128 stands for zero in the data rows.
In each game, the first row plays the second. By how much does the first row win? 10 means about a draw, 20 a big win and 0 a big loss. Wins can go round in a circle. Each row has two weighted sums of its numbers, A and B, taken from their middle values. A row wins by its A times the other's B, less its B times the other's A.
[132  40  95 109 175 129 143 135 133 155 101 152 137 135  92 113 159 134  58]
[151  97 116 120 118 110 178 179 107 100 137 149 157 124 101 177 160 161 100] -> 9
[144 129 113 119 111 127 142  97  82 101  62  85 162 190 163  85 159 126 114]
[127 161 132 157 179  72 119 188 142  65  97 171 171 192  94 125 186  98 114] -> 8
[148 116 149 159 166 164 156 104 118 138 177 117  91  74  74  87  51 145 164]
[109 104 169 112 184  71  56 124 137  66  83 178 107 159  88 175 220 100 144] -> 10
[151  70 123 112 141 196  87  52  84 172 124  99 115  67 107 154 116 182 120]
[154 183 106 139  55 115 147 139 109 150 138  52 197  93 165 179 158 170 209] -> 11
[192 109 163  67  64 123  89  62  99 103 220 183 121  70  40  65 144 162 165]
[ 13 175 173  61 113  51 159 217 240  95 156 188  25 189 192 108  93  17 124] -> 8
[120 176  99 111 152  84 109 176 146  72 122 155 186 174 115  59 189 112 140]
[ 87 125  67  62 131 139 122 133 162 140 151 147  84 121 151 109  92 104 111] -> 9
[152 120 135 148 161 166 151 107 123 127 173 119  89  68  68 142  46 150 166]
[154 107 152  87 112 102 155 157 113 113 131 152 156 124  99 133 157 161 116] -> 9
[ 92  85 101  79 152 113 178 166 142 218  81  85 160 170 175 194 161 135  59]
[124 118 167 157 120 159 131 142 117 100  64  87 163 157 155 128 139 115 110] -> 10
[126 141  99  63 112 103 164 143 118  98 101  82 109 112 131 113  66  65 131]
[142 131 122 130 103 107 170 100  93 144 110  96 154 175 131 159 120 148 128] -> 10
[153  97 165  84 161 164 158 103 113 126 176 129  84  70  69 144  55 150 171]
[144 107 137  66 107 107 179 157  98  97 126 125 135 110 115  64 103 121 119] -> 6
[150 115  82 167 108 101 168 163 113 115 124 145 155 127 101 189 158 158 113]
[129 130  72 170 105 103 170 146 115  90 110  85 114 105 132 193  67  60 132] -> 13
[179 130 112 109 116 187 147 100  91 181 141  84 178  91 119 177  92 185 128]
[121 164 117 178 139  88  98 139 150  98 112 154 135 149 162 181 178 120 132] -> 11
[ 87  88 166 172 153 111 177 171 137 222  70  90 161 164 174 131 154 126  56]
[ 65 129 123 146 136 102 175 154 165 121 123 148  50 158 163 165  87  68  98] -> 11
[137 182 183  95  77 109 174 155  99  80 135  88 123 109 142 113  75  92 182]
[  7 161  94 190 116  57 158 214 240  98 153 196  14 188 187 176  84   9 110] -> 10
[131 165 167 117 146 112  82 137 145  76  95 150 132 146 159 160 204  99 131]
[125 120 127  78 124 155 127 125  96  92  37  67 182 174 172 176 140 118  94] -> 11
[154 111 179 104 112 106 153 152 113 117 133 152 149 125 100 155 151 161 114]
[140  87 182  94 129 173  95  68 100 178 133  99 110  75 128 106 101 167 132] -> 10
[141 184 189  95  74 105 174 154 100  75 132  87 124 103 147 158  74  91 185]
[125 166  86 159 102 109 152 139 118 104 118  90 115 114 144 170  82  88 169] -> 11
[ 82 145 140 109 105 103 101 151 188 124 160 156  83 123 161 193 118  96 145]
[127 120  78 144 113 150 129 130 100  96  48  79 174 171 169 187 135 117  96] -> 9
[151 107 117  83 106 104 166 161 115 113 130 152 156 122 100 112 154 157 115]
[118  98  70  82 124 134  92  95 123 142 133 113 106 102 136 124 129 143 140] -> 10
[130  93 177 111 139 181 144  90 108 172 129 109 105 106 122 119  80 140  88]
[125  91 146  77 149 178 134  83 105 168 130 112 101 107 127 191  74 140  86] -> 9
[142 172 174 117  99  91 120 144 127  78  57 129 144 175 169  94 172 118 111]
[121 141  93 157 143 141  89 138 140 101 111 125 138 128 141 118 171 105 128] -> 11
[ 39 145 177  76 147  95 145 178 204 104 149 182  43 179 166  85  81  37  86]
[138 119  64  90 114 113 173 104  99 151 116  97 154 158 125 166 107 154 130] -> 10
[122  93 101  89 142 174 134  99 113 166 134 120  98 110 126 171  67 139  83]
[142 145 186 139 105 101 165  91  92 141  98 103 151 174 142 187 123 155 129] -> 13
[ 14 158 111 164 119  71 137 204 228  91 161 194  28 180 182 161  92  27 105]
[ 85  88 187  95 151 105 169 167 143 218  71  92 163 170 176 174 160 128  51] -> 12
[139  79 100  86 139 119 164 157  99 122 125 154 138 131  98 125 162 160  95]
[138 163 107  99 121  93 114 146 136  82  70 135 143 170 168 146 173 118 116] -> 10
[ 79 139 118 168 221 174  44  70 202 217  91  88 116 161 156 183 157 117 116]
[121 121  65 166 128 126 105 113 126 132 125 114 116 110 133 108 137 135 147] -> 11
[138  72 159  97 139 123 170 147 114 122 126 157 149 131  99 144 149 154  89]
[134 166 159 143 140 112  71 135 152  75 115 161 118 131 150 143 213  91 136] -> 8
[136 175 117 116  73  97 174 147 100  86 129  83 120 103 139 120  73  89 185]
[142 125  63  76 108 117 177 100  98 149 115  96 151 164 128 146 104 149 129] -> 8
[151 187  60  77  58 108 138 138 116 144 141  57 200  93 168  91 160 164 207]
[153 107 118  73 118 121 173 163  89 104 153 159 144 125 104  90 153 168 108] -> 10
[ 71 167  70 170 238 196   7  70 225 237  88  99 142 174 170  76 202 140  89]
[189 142 147  82 106 179 160 111  87 182 140  70 202  96 114 129 101 191 126] -> 1
[155  72  80 117 153 153 149  88 109 120 186 141  72  54  56 159  58 158 179]
[141 140 180 184 113 100 168 100  89 142 105 110 152 171 141 163 122 152 126] -> 10
[141 141 157  64 107 112 165  98  84 127  85  91 161 182 147 191 137 142 118]
[155  97  75 150 107 124 182 164  82  93 153 158 149 122 104  62 135 160 112] -> 9
[120 124 136  90 146 163  96 135 133 109 101 112 147 133 137 176 160 107 122]
[147  85  77 161 127 180  91  64  94 171 136  99 118  69 119  59 110 174 135] -> 11
[119 122  56 163 120 165  98 117 146 153 166 131 124  98 132  70  96 147 123]
[162  83  65  80  86  91 210 178  70  81 140 145 137 107  93  86 106 131 115] -> 13
[122 135 152 173 149 155  94 130 140 103 106 121 147 128 136 197 165 110 123]
[143 180  82 158  50 109 140 141 120 137 144  53 193 101 168  92 165 162 218] -> 9
[187 129  89 117 123 186 108 103  96 174 143  99 197  91 102  79 117 197 130]
[148 118 105 167 115 115 136 127 115 130 138 149 145 124 104 190 142 159 128] -> 10
[153 120 147 170 116 177 167 109 100 183 136  81 148 107 131 118  87 158 103]
[137 122 144 196  90  93 186 162  99  85 113  92 107 101 116 191  55  63 132] -> 8
[124 179  90 147 115 128 125 128 122 122 122  87 124 128 153 142 109 114 177]
[ 75 124 141 120 162 134 164 146 153 129 134 159  64 163 139  58  65  71  59] -> 9
[136 149  86  93 125 116 123 119 124 120 118 119 140 142 136 140 156 126 133]
[120 147 189 182 125 114 152 133 125 119 105  82 108 120 141 158  71  68 144] -> 9
[167 144 172  77 101 169 165 116  88 179 137  62 179  99 134 156 102 172 135]
[123 174 114  63 104 128 135 128 119 115 128  83 125 121 153  78 100 111 193] -> 12
[124 119  93  95 125 159 130 128 109  97  51  76 176 161 160 173 142 115  98]
[144 135 155 130 109 120 153 101  89 107  77  93 159 182 161 172 147 130 110] -> 10
[154 109 165 123 118 108 135 136 114 129 134 156 143 122 100  87 147 161 121]
[149 105 135  71 116 106 143 145 114 126 139 158 149 128  98 126 150 161 121] -> 9
[ 48 170 112  85  99  75 125 193 220  98 159 167  67 153 179 135 112  56 152]
[131 160 182  89 139  80 145 151 132  92  92 124 149 166 121 101 189 112 156] -> 5
[135 219 128 198 132 136  98 151 146 104  87  95 161 160 156  62 117 100 134]
[ 68 133 149 196 113 104 119 154 189 122 158 158  75 135 161 132  97  81 128] -> 9
[128 105  96  92 163 142 122 136 125 154 123 156 150 148 116  72 184 181 118]
[ 57 146 173 127 114  86 156 167 186 116 134 148  61 160 173 165 103  65 125] -> 11
[161  62 184 142 227  90 144 137 151 139  46 229  85 177  29 120 130 110  53]
[133 168 142 105  59 109  84 138 139 128 152  86 188  86 161 130 176 167 231] -> 8
[134 130 109 142  96  95 179 155 102  91 106  84 107 106 127 135  49  62 124]
[ 55 160 141 103 106  86 119 181 207 110 159 164  70 141 175  64 113  66 142] -> 9
[191 147 151 122  81 145 100  78 119 112 165 156 134  91  66 192 125 130 140]
[118 171 123 104 119 182 139 122  89 106 174 120 135 129 166 181 115 143 130] -> 11
[103  92 189 129 193  83  72 116 132  74  78 181  89 158  91  97 190 101 119]
[ 95  87 142 171 232 201  52  87 160 165 212 139  93  35  80 195 146 108 162] -> 8
[116 125 111  92 154 171 106 124 119 112 105  99 153 135 135 114 150 110 121]
[122 178 124 200 155  83 111 177 147  67 120 158 181 181 106 145 196 108 131] -> 9
[124 113  66 166 123 155 130 137 105  97  54  80 177 160 164 161 142 116  99]
[142 135 192 129 108 100 168 100  94 145 109 103 153 172 138  65 123 157 127] -> 12
[ 14 174  60 105 108  51 174 220 243  93 151 179  34 186 188 185  94  15 127]
[139 170 112 158  81  98 165 147 104  86 120  82 121 110 140  95  69  90 188] -> 9
[117 120 156  90 162 140 155 145 131 156 119 103 121 129 130 113 100 130 128]
[200 134 139 155  73 150  92  53 102 118 212 174 117  61  44  92 124 156 163] -> 10
[147 137 106  62 104 108 162  94  82 135  97  97 161 182 144  91 136 148 127]
[159  65 138  72 144 187  78  46  80 175 115 107 124  68 103 125 108 187 113] -> 11
[140 186 152 129  48  97 132 144 128 136 143  52 195  94 174 185 172 158 226]
[133 139  89 105 136 132 115 121 125 103 105 118 145 138 137 118 162 117 129] -> 11
[118 139 119 192 124 115 140 135 125 115 102  80 120 116 142  78  75  70 137]
[156 140 121 128 117 170  88 111 127 162 161 122 169  91 115 147 119 177 135] -> 8
[142  88  98 113 126 178  90  71 105 179 131 104 110  73 124 111 102 175 127]
[163  61  90 181 150 192  75  57  80 174 114 105 120  73  95  79 115 186 124] -> 10
[ 84  86 170 156 156 110 178 171 137 217  76  90 168 168 173 194 149 129  57]
[160  60  90 148 229  83 144 142 152 136  41 229  80 183  38 172 123 107  49] -> 12
[113 105 124 118 152 174 110 120 117 114  97  88 159 134 132 121 144 114 120]
[139 127  70 124 127 181 112 101 122 163 157 119 134  87 121 118  93 162 115] -> 11
[ 41 173 183 167 103  68 132 195 218 101 164 171  68 157 180  90 117  53 147]
[115 112 173 131 149 176 115 122 113 114  98  84 157 140 139 111 141 114 112] -> 10
[ 75 131  70 128 166 118 194 165 161 123 130 157  69 185 137 123  69  63  56]
[124 146 185 190 122  82 122 154 131  98 107 118 152 140 133 101 182 117 171] -> 6
[131 169 139 201  96 109 153 140 115 102 119  84 120 114 140  95  81  89 174]
[136 124  81 197 117 143 129 115  93  84  42  86 164 182 172  91 161 110  98] -> 11
[172 131  57  66 117 184 138 103  99 174 143  88 171  92 120  93  93 185 113]
[123  95 150 173 146 177 135  92 110 168 138 113 100 112 126  99  73 140  90] -> 11
[155 126 114 122 124 180 161 111  99 176 133  82 148 104 128 186  83 162 112]
[103 115 157 134 142 164 140 107 134 150 145 127  84 117 135 108  72 123  86] -> 10
[140  79 192 141 138 120 171 161 105 123 129 156 141 133  99  77 160 159  90]
[152 123 195  92 113 117 139 125 112 129 143 154 138 128 108 100 144 164 130] -> 10
[135 189 191  71  56  89 107 156 143 121 154  78 192  98 168 179 190 153 237]
[147  94  83  64 121 118 177 166  92 109 147 160 148 130 101  89 155 167 103] -> 10
[193 128 160 201 121 179 131 100  88 176 136  90 207  93  98  62 113 199 133]
[139 133 169  85 111 101 167 102  86 141 100  94 154 180 150 125 123 147 122] -> 9
[151  97 174 145 108 122 179 161  86 102 149 159 151 125 106  85 147 167 109]
[164 128 188  86 118 184 126 102 105 178 147 100 168  90 117  93  89 181 118] -> 12
[106  71 128 168 204 102  89 109 128  88  72 182  76 162  85  85 157  96  93]
[ 54 146 177 166 120  79 169 176 176 116 134 142  58 161 174 142 102  57 122] -> 10
[132 122  72  75 126 151 127 126 101  90  52  86 168 168 172  80 160 111 106]
[146  79 196 136 124 179  88  61  90 173 132  98 114  69 118 142 104 174 125] -> 17
[126 152 112 136 121 173 142 120  96 114 174 127 134 127 154 140 118 151 127]
[150 107 196 192 120 128 171 162  91 107 147 163 150 125 103 178 145 165 101] -> 11
[131 168  68  89  92 109 156 144 104  99 119  80 115 113 142  81  75  90 179]
[132 167 101 152 140 112  70 132 149  71 109 154 129 140 155  61 210  92 130] -> 11
[150  94 189 162 121 123 167 162  97 112 144 159 149 132 103  77 154 165 102]
[129 141  62 201 135 131 106 128 127 103  98 117 139 137 139  88 171 113 124] -> 10
[122 168 158  82 139  89 110 178 150  77 127 147 184 168 117 151 189 110 149]
[145  77  93 186 123 178  96  65  94 176 137  99 119  72 128 157 106 174 133] -> 9
[146 180 196  69  53 105 133 140 123 140 147  55 189  96 165 130 171 161 229]
[138  83 141  97 139 126 173 159 102 118 133 158 142 130 101 131 166 165 100] -> 11
[132 255 113 121 117 131  91 157 149  85  76  96 179 180 168 133 132  87 135]
[205 139 121 181  70 146  96  58 111 105 207 166 129  69  42 164 121 146 160] -> 11
[132 150 100 140 119 164 139 116  91 118 170 134 130 126 144 163 115 145 123]
[123 145 124 106 144 144  90 142 145  92 108 139 142 129 137  67 178 107 124] -> 9
[125  96 118 114 146 176 137  92 108 172 133 114  93 108 128 153  73 140  82]
[ 95 102 119  99 158 151 153 120 136 145 123 136  62 141 137  90  73  94  67] -> 9
[137  96 182 105 121 176  94  75 102 179 138 101 118  77 129 122 103 163 121]
[ 83 120 184  73 150 134 161 136 151 136 130 146  54 146 143 108  77  86  79] -> 11
[151 177 131 199  56 112 142 140 118 142 140  56 196 100 162 154 166 162 216]
[161  68 173  64 144 188  78  50  76 173 113 103 126  71  92  76 123 191 117] -> 7
[ 69 130  82 201 161 110 185 167 168 116 131 165  62 185 140 101  69  58  57]
[153 110  82  61 113 106 150 143 114 118 134 158 149 127 103  83 149 162 120] -> 12
[129 166 109 111 122  85  91 141 138  90 102 149 137 159 158 128 169 121 123]
[ 96  91 169  81 228 204  53  96 159 165 216 138  95  33  80 187 145 107 160] -> 10
[120 142  88 136 128  83 124 145 129  98  99 122 146 149 131  96 182 116 167]
[ 88 100 124 181 155 142 153 125 140 141 135 138  64 143 136  63  78  90  68] -> 10
[162  88 129  79  87  92 207 173  74  84 140 151 133 107  88 130 102 133 114]
[101 129  77 171 123 140  89 122 165 144 168 148 103 107 144 128  96 128 121] -> 8
[136 162 182 120  63 101  83 135 141 129 159  84 186  93 158 150 178 162 236]
[130  55  76 122 157 127 155 152 115 137 114 154 139 134  97 174 156 147  70] -> 8
[132 163 154 138  85 105 154 141 106  93 119  85 121 112 146  90  71  82 186]
[153  70 193  81 158 153 149  86 112 125 188 137  74  62  57 184  56 160 180] -> 11
[156  80 167 181  91 102 208 178  74  83 145 147 143 110  91  87 121 148 101]
[ 74 161  60 121 231 195  23  73 213 226  82  92 142 172 168  70 190 131 102] -> 11
[ 55 151 184 123 104  86 121 176 207 114 162 164  65 143 176  87 108  69 142]
[ 18 156 102  80 128  76 138 193 227 100 159 190  25 174 182 106  90  31 103] -> 10
[145 120 168 160 104 108 176 103  92 154 113  98 155 159 128 168 112 156 127]
[126  98 170 133 145 184 135  86 105 168 127 112  97 107 121  85  74 146  85] -> 10
[121 178  91 171 106 126 132 128 115 115 124  87 124 122 151  81 103 113 185]
[202 119  66  98  69 140  93  52 100 114 212 174 120  64  34  78 127 153 167] -> 12
[  4 166 126 132 114  56 134 211 246  87 160 203  14 179 196 145  87  12 120]
[157  68  70 139 149 188  79  52  78 170 118 104 123  70 106 127 103 186 115] -> 13
[145 183 145 139  48 107 136 143 131 138 143  55 197  96 171 137 169 156 228]
[115 214 169  79 114 183 123 128 104 107 166  93 141 138 184 143 119 145 163] -> 10
[ 88 130  61 153 135 142 119 132 153 148 157 144  79 115 141  82  84 112 100]
[202 144  86 172  75 150  94  58 113 116 201 163 124  78  44  70 123 142 163] -> 10
[138 130 127 191 118 146 123 116 100  84  45  83 166 176 166 150 156 112  96]
[144  59 163  92 148 132 141  91 105 109 186 159  70  66  57 157  80 164 185] -> 11
[149  85  77  69 158  48  96 157 126 106 113 193 142 131  98  90  73 125 181]
[121 174 165 158 143  86 101 174 156  66 124 157 183 175 117 197 189 109 147] -> 16
[126 181 183 106 149 146 123 151 145 127 104  97 146 146 146  97 101 110 127]
[100 118 122 141 136 151 124 115 149 150 153 139  85 120 142 136  72 119  99] -> 7
[ 21 178 184 157 103  45 162 224 233  96 153 180  31 187 187 191 101  16 128]
[116 115  61 155 167  62  68 129 136  77  81 169 118 152 100  70 222 106 153] -> 8
[145  90 148 200 127 123 172 156  94 116 140 163 152 127 104 173 157 169 100]
[ 87  93 165 157 151 110 170 168 146 221  81  88 158 170 178  73 154 129  58] -> 11
[150  66 133 115 156 154 149  91 108 122 188 145  81  57  58  81  65 158 186]
[123 122 157  62 127 156 128 132 109  99  62  84 170 160 160 119 143 116  98] -> 9
[ 30 185 141 140 109  51 155 218 228  96 151 172  52 178 188 193 107  29 144]
[134 185 126 109  59  98  96 141 139 124 155  84 190  93 164 145 193 161 233] -> 9
[147  68 179 194 153 146 147  87 110 112 188 148  71  61  56  68  71 163 188]
[121 121  76  73 149 159 104 129 127 107  97 104 149 131 132 174 164 109 116] -> 12
[ 96 103 162 133 212 195  66 116 171 157 192 138 114  53  83 180 143 111 156]
[114 114 183 140 121 131  97 107 120 142 125 115 112 101 137 178 131 137 149] -> 9
[ 62 155  67  99 109  87 138 168 188 116 140 153  71 140 166 141 111  74 141]
[ 47 147 192 168 149 102 160 179 198 107 142 179  45 179 158 124  79  48  75] -> 9
[160  66  77  81 153 194  79  48  76 176 116 106 123  71  94  98 113 185 113]
[132 209 121 164 138 143 111 148 151 110  91  95 156 156 149 106 110  98 130] -> 12
[133 138  86 104 123 159 137 116  96 116 164 138 134 124 142  78 118 149 123]
[137 139  70 187 138 149 222 150 108 152 117  90 145 161 136 145  68 109  79] -> 8
[139 136 124 107 128 130 118 128 127 117 106 120 137 141 141  97 158 117 132]
[141 125 155 158  89  86 181 156 101  88 114  95 109 102 115 174  61  68 139] -> 11
[162  59  61 145 234  89 132 135 149 139  40 228  78 175  32 158 116 107  41]
[ 87 140 128 109 113 122  88 140 173 135 164 154  92 113 153 124 112 114 140] -> 11
[147 111 119  96 113 110 175 181 120 109 123 146 163 129 103 167 169 158 100]
[111 102 128  67 141 170 133 109 125 162 144 128  87 113 132 162  75 131  88] -> 12
[135 121 136 107 117 147 124 126 100  89  49  88 159 169 168 196 158 109 101]
[145 134 103 166 107 131 131 123  98  74  39  90 162 184 177  76 178 109  96] -> 5
[ 72 140 148  76 119 118 111 150 185 124 161 155  82 133 159  69  96  86 126]
[129 106 168 164 159 148 129 128 121 157 132 150 144 144 121 147 186 178 115] -> 9
[119 111  85 103 126 161 118 138 109 107  60  86 164 156 154  88 138 113 104]
[122 151 152  74 131  84 128 145 134 100  98 124 153 149 128 177 181 113 170] -> 10
[ 88  96 105 133 154 118 172 168 141 219  78  87 157 168 173 186 156 135  57]
[167  54 173  88 237  86 142 134 148 134  41 228  85 183  32  92 122 114  43] -> 9
[117 119 116 182 125 124 106 104 121 138 125 114 115 109 135 190 139 136 147]
[ 39 181  91 149 100  66 137 199 223  99 163 170  63 164 189 152 114  47 143] -> 10
[142 181  77  63  53 104 134 146 122 139 145  59 192  97 172 105 168 160 225]
[ 88  89 156  93 151 114 171 163 145 222  73  90 156 166 174 176 155 133  59] -> 10
[ 72 182 140 123 247 203   0  69 240 244 102 112 155 173 165 166 216 153  70]
[156 167 192 100  58 122 152 137 115 149 140  55 197  98 161 131 155 167 202] -> 3
[133  56  83 182 149 121 166 153 114 138 120 155 142 128  99 169 161 154  82]
[ 61 137 144 111 151 102 167 181 186 112 132 177  53 182 147 124  75  47  71] -> 9
[  6 164 133 122 116  57 137 208 247  89 161 199  21 174 190 183  99  11 117]
[174 151 124 179  56 112  81  77 110  93 203 175 139  95  61 197 155 145 172] -> 12
[169 157 132 126  93 161 168 114 100 176 132  58 184 102 133 191 109 174 152]
[120 174  63 193 117 137 130 128 123 119 122  86 123 128 158  97 112 113 177] -> 12
[209  15 181 158 123 195 170  33  69 177 201 130  78   6  43  75 131 192 137]
[ 19 178  74 128 106  48 170 219 233  96 151 176  33 188 190 146  96  19 130] -> 10
[144 175 104 166 158  13 107 179 118  64 117 212 109 163 149 106 136 174 218]
[127 147 100 137 143 132  82 146 147  91 105 140 132 129 143 167 178 103 129] -> 13
[156 101  63 179  99 134 198 159  73  90 159 161 145 117 112  94 124 159 104]
[160  63 149 131 233  84 139 132 155 138  38 225  81 180  27 185 120 110  49] -> 7
[133 181  81 145  56  92  99 149 137 127 149  82 194  94 168 100 190 160 233]
[165  60 107 194 233  87 135 133 149 136  48 234  88 179  26 120 124 111  44] -> 11
[ 11 169  57 108 124  70 133 205 237  91 162 196  25 177 185  98  85  22 114]
[125 153 195  98 138  86 129 149 135  96 100 124 147 154 124 129 169 116 156] -> 7
[183 130 168 187  64 124  90  65 108 103 212 175 129  81  53 159 133 155 167]
[180 135 113 128  60 113  86  78 109  94 212 185 131  86  57  60 147 148 167] -> 9
[ 96 129 120 189 129 148 122 119 150 150 147 140  78 123 145  99  81 119 103]
[ 34 173 196 124 100  60 140 203 225  89 164 170  60 165 186  85 112  47 140] -> 10
[163  73 125  97 147 188  80  47  74 179 124 107 129  71  98  93 113 190 113]
[ 76 186 111 113 249 208   0  67 250 244 110 111 158 176 168 199 217 149  60] -> 18
